(in the rows, 128 means zero)
Named turns come first, each shown by rows before and after it. Which turns, in which order, take the first row of each pair that follows to the second? Write the first one first, as in the answered first pair.
turn Baf:
[134 143  91 185 108 154 111  89 156 123 127 128 102  90] -> [107 126  93 155  85 137 113  83 137 163 119 152  85 117]
[170 123 111 167 127 120 140 125 163 108 124 123 116 108] -> [149 101 104 149 108 100 141 114 153 145 118 149  93 131]
[157 104  88 133 132 117 149 100 159  67 109 120  94 116] -> [133  96  86 114 110  99 156  92 147 101 103 144  80 139]
[139 137 112 159 143 142 125 127 149  95 129 118 131 109] -> [112 109 103 155 122 120 129 115 154 119 124 145 108 127]
turn kovo:
[155 111 133  95 134 171  89 160  93  87 128 103 167  97] -> [163 101 153 116 126 177  88 155 110  92 128 109 167  81]
[129 129 124 130 123 107 118 117 112 144 153 128 129 143] -> [131 132 120 129 130 107 120 117 108 134 152 122 134 145]
[187 143 152 122 142 140 136 143 134 143 108  96 133 102] -> [183 133 165 128 131 137 134 145 137 156 104 106 126 103]
turn Mebu:
[144 127 146 176 123 124 119 127 144 152 148 107 146 104] -> [135 143 153 125 126 124 129 133 111 167 147  92 159 125]
[104 115 104 118 109 108 141 130 128 155 120 155 103 155] -> [144 130 105 177 138 138 127 132 161 103 124 137 117 105]
[111 132 148 168 162 160 106 143 131  90 141 113 164  80] -> [ 69 128 151  82 142 140 120 150  75 147 138 122 156 138]
[172 130 152 153 117 154 110 126 180 122 125 129 157 106] -> [148 144 158  78 110 146 123 134 126 150 124 111 175 143]
turn lova:
[149 184 121  68 140 141 153 158  68 114 151  83 179 143] -> [190 168 127 168 147 164 130 149 142  83 149  92 173  80]
[ 93 143  75 124 140  96 142 128 138 125 116 138 111 165] -> [117 165 151  97 119 143 139 132 119 178 112 111 161 137]
[124 130 129 121 137 126 129 132 112 125 126 123 132 133] -> [130 130 141 139 136 137 123 125 123 122 125 119 129 123]

(2 to 3 turns a pair)
[130 110 108 129 157 121 129 141 104  90 151 110 142 154] -> [111  89 131 118 120 116 131 133 107 156 137 142 122 168]  lova then Mebu
[148 154 178 110 141 140 130 144 123 162 113 122 154 125] -> [127 150 129  84 159 112 144 146  99 139 116 119 143 165]  Baf then lova then lova
[148 106 132 171 108 131 117 119 169 128 129 139 112 105] -> [134 123 168  99  97 144 132 126 118 172 124 122 142 129]  lova then lova
[ 97  93  84 124 103  84 131 121 142 163 132 163  73 145] -> [133 143 173  81  96 140 133 143 102 206 127 110 149 118]  kovo then lova
[128 108  90 118 144 128 126 140 117  97 146 111 119 124] -> [108  91 114 111 112 119 129 132 119 147 138 141 106 130]  lova then Mebu
[ 89 110 122  86  94 112 135 118 110 167 124 151 103 192] -> [126 150 177  78 101 163 130 128  93 162 124 104 164 153]  Baf then lova then Mebu
[ 89 123 108  96  98 114 130 119 132 174 111 168 101 141] -> [110 162 106  64 130 136 135 140  94 131 121 116 140 143]  kovo then Baf
[154 169 111 128 154 146 135 137 109  62 129  84 172 107] -> [162 150 116 172 148 146 128 127 146  54 125 105 157  88]  lova then kovo
[147 143  98 160 153 135 124 143 150  77 155 106 123 119] -> [144 116 123 185 121 138 117 135 177 128 145 141 108 106]  kovo then kovo
[115 113 174 163  88 148 135 122 159 197 109 131 101 120] -> [106 147  74 136 160 113 150 141 118  72 135  94  97 163]  lova then Mebu then lova
[144 103 204  85  71 136 161  93 135 227 110 136 132 117] -> [119  74  74 148 118  72 158  78 175 126 126 175  54 148]  Mebu then lova
[145 103 125 183 133  87  94 104 168 142 105 144 116 106] -> [148 139  97 151 178  93 100 126 137  80 117 100 145 120]  Mebu then lova
[ 97 109  80  73 134 114 139 123  88 139 114 139  90 179] -> [167 115 137 185 142 183 110 125 168 116 114 121 128  75]  Baf then lova then Baf
[ 94 101 185  44 117  95 154  98 136 229 125 152 116 179] -> [143 172 161  36 193 135 153 133 107 110 150  53 190 159]  kovo then Baf
[102 111 151  92  75 121 134 127 132 219 104 171 102 161] -> [ 95 139  82  53 127  98 149 145  86 134 120 132 109 201]  Mebu then lova then Baf
[107 134 122  63 148 115 152 131  84 142 124 112 118 165] -> [100 105  99  90 138  88 146 120 111 151 123 148  83 164]  Baf then Mebu
[131 136 184  94  98 152 139 132 110 177 134 106 152 128] -> [151 120 146 185 117 145 118 125 180 111 135 123 120  90]  kovo then lova
[143 135 129 110 136 150 125 142 117  94 132 104 144 121] -> [132 113 155 110  98 147 127 132 125 150 123 134 134 123]  Mebu then lova then kovo
[129 115 177 137  92 130 129 109 157 190  92 164 114  92] -> [171 157 143 168 159 147 120 128 159  74 116 105 150  70]  lova then Mebu
